(in the rows, 128 means zero)
Rotation paths and how fast each direction turns (degrees a step):
Each turn is a multiple of 5 degrees from 10 to 175, or 0.
Each row of a path follows its step; steps can be skipped.

step 0: [137 121 125 128 118 134 131 126 116 132 132 121 136 128 121 135 128 122
 129 133 124 128 128 124 130 119 130]
step 1: [130 119 137 135 127 125 123 120 121 127 131 126 135 132 120 124 124 117
 124 131 136 125 126 128 124 120 125]
step 2: [125 125 128 125 128 126 126 117 127 126 128 133 130 130 124 128 112 125
 136 126 143 122 133 127 121 125 128]
step 3: [122 126 124 126 133 131 131 124 123 116 130 121 130 126 125 129 112 139
 127 133 133 130 130 125 128 129 136]
step 4: [122 121 124 123 135 128 131 136 117 116 124 121 126 135 124 130 123 129
 124 130 127 123 121 134 131 133 126]
step 5: [135 120 122 122 122 131 138 132 122 130 124 127 131 131 121 136 123 124
 134 126 125 124 115 127 131 132 127]
step 6: [135 125 126 139 121 129 133 125 127 127 127 120 136 126 122 128 122 118
 124 125 128 133 117 123 129 121 128]
step 7: [132 126 123 129 125 127 124 121 125 126 126 126 127 132 128 118 118 119
 122 120 137 126 128 128 125 118 118]
step 8: [128 128 123 117 121 129 126 116 124 125 133 129 127 129 126 118 114 135
 129 126 131 127 128 128 123 126 131]
step 9: [116 132 128 127 130 128 132 123 120 119 137 124 122 127 122 125 118 131
 122 129 125 129 120 135 127 134 131]
step 10: [128 127 125 121 138 128 138 131 122 131 127 125 117 125 123 133 119 123
 125 126 128 121 120 131 129 137 121]
[126 128 125 128 127 129 129 128 127 129 128 130 124 131 130 132 128 126
 130 124 130 125 131 131 128 128 124] -> 135
[131 124 129 130 125 128 127 128 127 129 126 128 129 126 128 130 129 124
 125 124 127 128 130 127 125 132 129] -> 65

step 0: [128 135 128 129 135 129 132 124 128 134 121 135 125 123 131 128 134 120
 133 126 131 134 136 136 135 130 134]
step 1: [130 130 125 117 126 121 134 135 131 125 128 126 123 119 125 120 133 122
 121 125 136 132 131 123 128 124 130]
step 2: [133 132 116 120 130 123 119 133 131 136 122 130 135 129 128 130 129 128
 130 126 134 132 127 128 126 131 119]
step 3: [130 129 124 134 136 119 130 126 124 125 126 128 132 120 129 135 128 125
 132 126 132 136 139 134 132 126 132]
step 4: [123 135 122 124 124 124 138 128 130 128 121 124 126 133 125 120 129 122
 126 129 138 131 133 130 134 122 129]
step 5: [140 130 119 123 127 118 122 128 128 136 123 133 124 130 127 132 131 127
 126 127 136 127 126 120 126 129 132]
step 6: [131 131 120 129 125 125 134 131 125 131 129 135 133 120 130 134 129 122
 139 124 129 129 134 130 137 134 126]
step 7: [133 127 122 118 126 123 134 127 122 120 130 128 127 129 130 122 130 127
 126 134 136 135 135 135 131 119 126]
step 8: [130 131 124 124 129 119 125 124 133 135 119 131 126 136 139 126 137 126
 127 128 134 132 124 128 131 132 128]
step 9: [137 129 125 128 133 126 132 130 131 135 131 132 128 117 127 125 134 121
 134 123 131 133 138 127 127 132 137]
step 10: [124 131 122 112 126 130 131 134 125 127 125 130 130 119 126 127 127 123
 125 129 137 134 130 132 133 126 124]
[129 131 125 127 127 130 128 134 127 126 129 132 126 124 127 129 128 130
 128 129 127 127 127 124 128 129 126] -> 85
[128 129 129 130 134 127 129 129 128 129 129 131 128 127 131 130 127 124
 132 129 126 124 131 127 127 128 128] -> 120
[131 127 123 127 129 130 128 126 127 124 129 126 132 127 131 130 124 126
 127 127 126 128 126 131 129 128 126] -> 90
[130 127 127 128 129 126 128 128 133 126 127 129 130 130 128 126 127 130
 132 126 131 128 124 125 124 131 129] -> 110
[129 127 129 129 128 127 135 130 129 127 128 127 133 126 126 124 128 129
 126 129 126 128 130 127 131 128 129] -> 125

step 0: [128 135 131 125 131 123 133 126 144 132 133 128 127 136 135 128 122 131
 119 133 130 130 128 127 127 124 128]
step 1: [122 124 127 126 119 136 125 136 126 123 124 131 128 125 130 128 122 142
 127 129 131 121 123 133 124 130 132]
step 2: [134 122 121 123 125 135 129 119 123 130 131 121 127 133 122 124 140 131
 125 124 134 131 132 125 130 131 130]
step 3: [124 134 131 132 138 126 129 118 121 141 123 135 126 124 126 124 128 127
 128 133 128 124 131 133 133 125 131]
step 4: [134 137 139 131 129 133 123 126 126 121 130 122 122 126 131 131 125 124
 131 124 122 118 125 129 122 130 121]
step 5: [121 127 134 122 116 123 125 127 130 125 124 122 126 130 131 124 123 121
 129 129 130 135 130 118 136 126 128]
step 6: [132 118 124 138 126 129 125 135 125 135 131 127 136 126 128 133 121 125
 135 128 131 131 134 134 127 123 134]
step 7: [138 133 127 130 126 127 137 124 132 121 131 132 137 125 123 132 136 128
 125 136 124 133 129 132 128 133 121]
step 8: [123 134 125 125 130 129 129 132 133 133 127 140 126 129 138 128 128 123
 125 124 128 128 117 128 132 140 132]
step 9: [132 123 127 119 133 135 131 131 131 129 139 126 125 130 133 123 120 136
 127 123 127 129 125 128 127 117 124]
step 10: [125 128 123 128 120 127 130 134 126 127 123 125 119 128 116 121 131 136
 124 133 124 123 133 132 134 126 130]
[129 126 128 130 131 129 127 127 129 131 126 131 131 127 130 130 124 128
 125 127 130 126 128 125 130 124 129] -> 130

step 0: [127 135 132 134 118 127 125 132 127 122 122 132 125 136 127 138 135 126
 120 128 122 139 125 129 132 133 131]
step 1: [127 137 131 125 119 121 124 126 134 133 125 128 126 121 131 133 123 130
 135 134 129 140 130 138 123 126 133]
step 2: [126 132 137 123 128 128 133 126 129 125 117 132 140 120 133 131 133 130
 121 125 134 135 121 128 126 121 128]
step 3: [130 131 140 129 123 121 121 135 122 127 122 127 129 133 125 138 127 136
 126 131 125 129 119 122 125 132 133]
step 4: [131 131 131 130 121 124 127 133 140 134 123 129 134 129 128 130 120 132
 130 127 127 144 130 128 132 134 123]
step 5: [127 132 129 124 127 123 129 129 125 121 129 142 136 126 137 135 136 133
 128 129 125 139 127 135 130 126 128]
step 6: [122 133 139 124 126 126 121 124 128 126 121 127 128 118 127 135 130 126
 128 139 124 133 124 122 130 135 135]
step 7: [135 136 127 120 129 123 122 134 132 134 113 126 132 124 131 129 124 137
 124 125 133 134 129 127 125 130 127]
step 8: [128 126 139 131 130 120 130 142 129 125 125 133 138 128 137 127 135 133
 134 130 127 132 122 129 131 132 126]
step 9: [122 134 131 127 121 126 125 128 131 127 124 136 123 134 126 130 134 134
 123 135 127 139 130 124 135 140 132]
step 10: [134 139 128 124 127 125 125 132 132 126 120 128 127 122 136 135 128 125
 133 132 129 138 139 134 124 129 133]
[127 126 132 131 129 130 130 128 132 128 128 125 130 125 128 128 127 123
 131 130 128 129 128 126 129 130 127] -> 160
[128 130 129 128 132 131 127 128 125 127 127 125 126 122 128 127 127 130
 126 129 131 128 125 129 126 127 128] -> 80
[124 128 127 128 127 128 129 129 124 129 128 127 129 130 126 131 128 126
 124 132 128 126 127 128 130 132 130] -> 120
[126 124 131 128 125 124 124 129 125 125 130 125 126 126 127 125 128 128
 127 127 126 129 128 129 128 129 129] -> 135
